128 stands for zero in the data rows.
Here are some numbered points:
[108 116 121 181 101  93 187 156 129  95 188 150 152  64  93  98 141 104 189 110 146 174 173 161 147 131   6 151  92 179  84 221] 0
[ 82 116  78 135 149 132 151  71 206 202 115 107 123 123  63  98  93 151  91 111 210  69  85 135 173 214 136 120  82 129  95 165] 1
[134 110 102 146 147 149 212  78 199 172 149 148 163 129  78  61  76 126 145 181 255 132 147  77 221 156 199  75 105  99 122 170] 2
[123  89  46 127  92 122 109 144  61 204 100 110 128  71 122 145 145  69 147  65 110  86  95 132 142 119 166 127 180  86 192 104] 3
[167 138 202  84 110 133 137 142 157  92 122 139 126 155 189 118 121 141 134 105  70 113 131 151 156  78 104 160 206 163 136 160] 4
[168 117 146 133 150 171 112 148 129  67 148 131 169 176 136  89 106 126  63 213 121 195 198 128 135  85 149  80 154 166  69 113] 5
[118  73  99 117 133  21 101 135  78 136 149 159 180 108  76 171 117 102 156  72  85 111  92 142 142 212 115 137  63  28 202 147] 6
[183 154 120 106  77 123 142 152  91  72 127 104 169 109 130 119  82 159 125 142 137  84  93 139 110 162 124 147 177  96 133 169] 7
[140 100  92 143 195 138  34  97  89 123 158 144  95 155  67 166 127 107  42 121 126  95 136 142  72  98 155 106 195 131 137  78] 8
[ 92 154 129 158 110  71 202 111 146 144 139 124 149  66 130  62 113 143 134 123 189  84  90 143  71 199 107 127  78  61 105 166] 9
[156 106  71 104 121 139 155 129 127 160 177 123 137  52 117  46 101  79 146  31 142  91 116 115 161  65  80  67 160 174 100 132] 10
[128 110 209 135 115 160 155 142 128 139  67 137 108 156 171 188 185 164 232 215 141 233 187  53 125 115 220 146 112  90 182  83] 11
[134  99 124 156 142 142  96 140 138  96 131 129 150 113 164  33 119 107  54 117 100 111 185 226  83  73 138 167 227 165  98 150] 12
[127 127 113 137 107  91 106 127 144 105 161 135 179 137 104 163 120 105  83 125  74 144 173 226 156 144  72 163 140 154 116 200] 13
[126 135 123 124 144 120 221 124 127 146 111 105 146 109 118  92 115 168 185 150 198 133 123  85 150 182 180 153  23  73 146 155] 14
[121 102 132 132 184 136  46 129  90  79  95 133  91 133  89 159 162 174 165 191 122 130 107 112  67 136 115 151 135 125 134 115] 15
[ 97 138 158 105 146  61 129  96 121 116 181 177 116 144 120 167 131 127 151  20 140  62 113 138 126 145  72 155  38 101 176 143] 16
[149 146 176 118  99 163 139 151 177 152 186 172 147 162  57 178 141 109 144  58 133 121 186 127 173 165  85 174  65 180 139 172] 17
[ 75 147 170 176 179 113 142 126 141 130 139 136  59 116 121  88 146 121 124 169 151 130 112 107  41 146  85 151  94 116  67 134] 18
[169 148 126  75  70 213 174 136 200 147  92  82 176 138 130  88  68 170  85 158 160  59 108 100 168 169 206 101 146 139  83 110] 19
[142  90 132 162 110 229  44 183 114 102  94 168 117 120 117 107 171 135 164 141 113 152 179  94 109  65 148  90 165 190 113  80] 20
[153 136 217 140 148  93 149 139 136 135 148 177 162 156 124 167 151 134 165 212 110 198 181 124 123 151 127 166 129  76 125 180] 21
[148 107 145 175 162  17  96  91  91 145 209 206 133 120  68 235 154  86 173 126  87 176 167 184 153 123  27 134 154  86 160 215] 22
[167 165 119 104  87  61 167 134  70 104 144 109 158 118 143 148  91 130 147 106  79 102  61 119 140 126  94 138  95  65 156 170] 23
[ 98 116  53 106 138 130  94 119 102 132 101  89  93 113 131 102 103 101  81  80 120  51  61 158 128 121 164 103 164 116 146  86] 24
[142 116 132 122 158 162  64 133  93  48  84 100 106 141 103 126 126 207 149 198 124 125  94  93  75 143 119 147 141 140 110 111] 25
[170 173  90  97  67 104 130 150 104 122 155 100 166 134 151 106  91  72  78  81  47  97  52 136 170 107  19  98 144 176  90 141] 26
[179 108 121 124 121 151 214 142 181 129 137 109 148  62  70  61 105 176 225 103 198  84 132  95 182 157  69 166 120 176 103 207] 27
[ 57 155  35 122 162 148 181  82 169 104 115  64 116 131 107  57  79 168  75 106 227 104 105 167 160 157 130 156  59 193  92 162] 28
[131 151 180 139 162 160 103 103 136  53 154 159 113 174 170 127 135 146  74 166 142 170 187 149 102  69 177 113 155 117 124 112] 29
[113 162 157  99  59 136 248 168 137 165  81 119 150 114 177 124 144 164 174 135 140 117 142 105 145 201 235 185  24  37 169 140] 30
[165 141 195 202  89  96 127 171  78  55 121 160 168  97 195  98 154 117 173 210  59 165 164 159  30 115  64 162 208  79  87 149] 31
[165 132 160 114  98  41 164 138  75  95 132 145 139  92 146 100 104 137 185  81  85  91  89 144 136 103  50 179 171  69 154 228] 32
[181 163 116  87  87 173 178 131 165 177 182 135 160 149 142 129  96  74  62  76 121 120 139 107 209  84 148  47 157 146 105 103] 33
[122 166 101 170  87 157 126 156  34 122 124  93 103 120  80 226 153 121 173 137 138 147 103  83  97 202 107 176  38  71 192 134] 34
[114 156 175 187 143 194 102 135 128  50 116 115  81 133 170  90 152 160 101 224 162 180 149 118  27  82 130 103 187 158  67  85] 35
[ 88 124 164 137 165 183 109 113 167 145 146 185  83 175  85 152 173 135 123  61 188 104 167 120 123 143 130 173  62 171 146 137] 36
[136 112  65 102  99 206 129 178 104 142 140  85 138  91 101 122  98  78 132  61  98 122 132  94 125 114 118 102  97 219 122  73] 37
[115  95 135 160 125 228  57 178 138 103  88 155 104 140 135 110 181 144 154 147 132 173 202 119 111  78 162 115 155 209 106  74] 38
[121 158 195 109 107 166 120 137 187 124 152 175 111 171 203  98 133 108  20 100 108  83 165 174 104  65 144  96 191 168  78  99] 39
[107 170 193 126 137 174  41 128 133 103  90 144  97 203 193 151 160 136  52 183 110 150 108  78  31 117 183  50 116 111  99  11] 40
[111 153 140 174 156 215 102 115 175  75  84 132 107 185 142 125 166 165 151 189 187 207 201 124 162  78 194 132 130 172 122 143] 41
[ 81 102 218 114 196 148  57 112 182  68  73 155  70 168 151 101 175 242 154 200 168 123 140  99  15 152 197 148  89 116 113  30] 42
[137 159 114 162  76 174 121 180 105  37 118 126 178 151 158  93 118 118 112 173 112 191 166 145 146  93 115 103 124 168 111 152] 43
[123  60  21 124 161 117 150 118  26  86 123  35 155  63 110  73  57 136 121 130 173 140 129 130 120 149 196 129  82  94 190  76] 44
[142 153   6 131  89 158 144 118  66  85 131  63 144  98 122  63  74 103  87  83 171  77  66 136 132 104 147  90 122 109 158 131] 45
[136 130  33 115 123 177  95 145  96 153  88  51  86 100  79 136 114  91 145  96 104 109  62  83 167 117  92 133 175 199 155 126] 46
[182 154 171 105 122 113 154 128  56 113 153  91 111 127 175 182 117 107 114 161  55 164 129 120 116  82 117 136 172  99 140  98] 47
[156 144 249 128 151 160  77  98 133   0 130 172  79 169 182 169 154 231 149 153 147 116 160 125  35  67 112 135 134 122 164  82] 48
[145 117  75  84  96 128 160 132 156 147 134 114 185 120 113  77  77 104 138  81 123 135  91 100 248  95 115  49 108 176 115 135] 49
Which three points above are nearest to each new point? Their numbers follow each, nearest first.
[137 114 131 171 168 197  74 183  64  25 126  89  90 110 155  49 127 125  95 182 103 161 162 136   5  48  73 143 155 212  62  67] 35 38 20
[135 156  89 117 102 156 113 116 134 134 104 110 127 152 147 137 118 122  80 100 118  78  77 135 149  99 157 102 166 125 157 107] 24 45 7
[132 106  50 114 109 207 123 169  92 146 131  75 121  76  96 106 106  80 130  55 109 124 117  96 135 112 128 113  98 212 138  76] 37 46 10
[151 129 145 110 144 115  61 158  91 140 208 161 124 156  48 204 139  47  13 115  72 132 121 122  54 165  24  97  83 158  94  86] 8 13 26
[141 170 155  83  87 174 143 124 195 137 138 134 134 171 213  83 112 120  30  95 117  85 137 176 152  71 164  90 196 156  85 106] 39 33 4
[154 125 179 178  84  98 151 171  89  80 114 136 153  81 174  78 150 119 210 180  73 167 156 148  61 113  44 165 170  96  92 164] 31 32 21
[ 74 113  50 114 151 109  97 101 105 132 106  92  83 117 139 115 114 116  89  77 142  68  74 133 113 108 154  98 126 130 156  60] 24 45 3
[142 115 219 150 152  92 143 140 134 161 132 164 151 138 107 176 165 134 194 192 114 191 168 104 127 168 104 165 109  85 124 177] 21 11 15
[114 173 205 135 120 161  58 139 123  90  99 155 123 187 203 146 152 138  44 216 109 160 128  96  34 123 178  68 134 110  91  22] 40 35 29
[170 147 212  93 117 127 140 148 173 125 125 140 134 151 175 127 128 135 140 117  65 104 127 152 159 102 103 184 204 160 135 172] 4 47 7
[ 95 121 147 131 164  86  99  89 150 156 184 178 103 130  82 173 141  96 122  23 142  56 113 176 118 171  71 151 104 125 150 157] 16 36 17
[122  93 105 130 166  76 118  94 160 130 166 139 160 112  75 113 105 135 114 116 144 135 173 204 160 140  75 151 144 177  97 204] 13 0 17
[110 153 170 184 149 217  90 112 180  95  82 154  92 181 133 139 171 168 170 201 190 204 195 116 139  72 187 125 154 176 135 126] 41 38 29
[ 81 127  59 159 145  78 188  62 188 203  66  90 112 112 113 105 120 163 190 131 169 106  81 164 252 145 151 175 172 105 162 252] 1 14 2
[ 87 118  81 145 141 140 152  72 205 194 111 110 126 120  80  86 105 152 112 139 223  94  99 120 165 198 159 118 102 122 113 147] 1 2 28
[127 144 105 118 129 118 233 124 167 122  86  81 160 145 154  57  93 170 168 135 169 117 130 122 228 143 184 193  84 105 141 219] 14 30 27
[141 178 105 100  83  98 137 143 133 139 155 117 162 130 138 103 104  86  72  80  71 117  64 133 170 105  27  81 141 200  73 139] 26 49 10
[151  87 159 164 159  13  87 106  80 130 206 214 134 111  81 226 159  88 195 117  78 184 167 168 151 107  16 133 159  79 167 204] 22 13 21
[ 99 160 115 213  48 162  74 177  58   0  94 159 164 112 161 119 150 136 128 163 132 175 121 134  45 136  50  95 117 138 136 121] 43 31 35
[129 160 159  99  64 145 246 169 131 166  84 113 160 132 171 139 137 167 164 131 156 113 140  98 149 203 237 176  23  33 179 119] 30 14 9
[137 163 190 101  96 182 132 145 181 116 145 147 119 169 210  91 123 114  22  93  96  79 150 172 106  69 147  95 194 160  78  93] 39 4 12
[118 119 209 138 119 168 151 148 130 143  64 135  88 143 178 157 179 164 247 207 158 226 185  49 139  94 222 141 121 100 168  97] 11 41 21
[119 162 203 127 133 172  45 139 119  90  95 153 115 210 199 146 151 143  45 210 117 160 124  91  45 125 180  62 135 114  94  10] 40 29 35
[ 88  82 195 127 188 141  31 119 154  67  70 167  75 163 135 108 174 228 156 171 161 100 134  96  10 144 189 127  89 108 127  21] 42 15 25
[136 125  82 124 121 165  66 155  97 168 102  81  82 107  88 182 138  76 161  97  65 132  83  86 137 110  64 129 158 208 152  94] 46 37 3
[109 143  79 139 125  97 128  84 164 194 133 124 120 120  79 143 123 112 105 116 176 107  80 128 170 156  87  83 144 145 123 162] 1 49 24
[101 119  64 121 146 128  74 100 128 119  97  99 102 134 136 121 113 124  93  86 124  70  73 159 108 133 150 107 162 130 150  69] 24 8 3
[ 91 141 142 184 164 213  99 109 166  90  81 128 113 181 136 130 173 166 160 187 197 225 213 127 162  88 184 143 109 184 131 132] 41 38 29
[157 112  88  98 115 145 164 124 139 171 181 133 131  64 131  57 109  86 143  46 149  86 113 108 143  59 100  58 166 182  96 113] 10 49 33
[139  62  39 149 147  58  92 131  68 191 152 154 169  81  16 165 137  50 147  99  84 151 120 120 157 171  75 117 113 124 182 152] 6 3 22
[179 174 110  95  66 187 172 130 181 173 174 138 156 166 156 123  96  76  51  97 134 121 130 101 233  86 170  39 159 152 102 107] 33 49 19
[167 135 206  79 119 123 142 137 166 109 128 141 135 151 169 124 112 134 130  87  70  94 128 152 170  94  94 168 188 151 141 169] 4 32 7
[189 121  97 121 110 155 194 133 164 130 129  95 154  75  69  61  92 171 218  92 174  57 106 104 185 143  57 161 141 170  91 217] 27 10 7
[144 170 158 138  79 185 113 155  78 128 124 138  93 152 180 190 162  85  95 132  88 139 146 131 104  94 169 120 172  71 184 102] 47 29 4
[117 119  58 151 102 105  89 133 139 127 131 133 181 128  98 147 125 107  86 108 109 139 165 227 159 138  99 130 137 176 130 168] 13 43 12
[ 85 146 112 151 107  97 207 118 149 132 134 122 138  71 145  55 112 143 144 111 208  74 101 142  90 191 134 131  77  57 121 164] 9 14 1
[138  90 104 115 123  49 102 135  74 125 158 159 170 108  89 173 111 115 157  85  87 119  90 106 133 177 101 109  70  52 195 133] 6 23 16
[126 103  85 131 180 152  51 116  92 123 141 131  83 132  83 148 127 113  60 107 149  92 142 137  74  98 167 128 179 151 150  84] 8 24 15
[135  92 113 127 165  67 124  98 145 136 162 148 166 111  78 130 110 126 119 138 127 138 170 193 160 147  83 162 157 154 100 200] 13 0 22
[128 149 226 124 156 161 100  93 138  18 134 166  71 159 170 136 147 209 161 126 163 102 153 119  77  79 111 122 109 123 157  95] 48 29 25
[125 169 221 125 126 168  20 123 125  76 100 170 115 217 185 168 143 155  30 207 103 162 131  88  19 126 172  77 139 121  98  18] 40 29 35
[ 89 147 167 187 165 117 158 128 128 124 154 129  64 111 121  79 140 120 122 151 162 113 121 110  62 144  74 154  93 110  68 152] 18 9 15
[122 166 156  96  55 136 253 171 133 170  89 114 168 117 172 126 143 142 162 130 141 139 149 110 153 199 236 177  28  42 165 145] 30 14 9
[160 145 130  73  80 213 170 139 201 145  84 102 158 139 144  75  88 169  81 160 164  69 109  92 164 164 213 103 151 146  77 110] 19 33 7
[127  73  20 129 176 115 137 118  28 102 123  44 149  86  88  94  61 125 106 148 164 124 107 140 117 154 175 135  97  96 169 100] 44 45 24
[143  90  97 146 154  65 139 105 148 139 174 145 174  97  75 109 113 114 123 150 133 142 169 192 171 148  70 154 174 147  87 221] 13 0 22
[103 141 155 107 138  58 134  97 116  97 172 175 111 131 141 153 133 129 155  13 148  64 110 151 123 132  95 168  55  94 180 166] 16 23 6
[123 125 102 167 113  57 153 140  50 165 208 141 122  86  83 203 143  58 161  89  93 195 159 140 132 121  63 141  87 113 160 162] 22 0 6
[ 71  89 189 133 205 136  58 111 171  89  62 142  62 156 134 114 174 238 173 183 148 104 121 101  18 163 172 151  88 109 109  33] 42 15 25
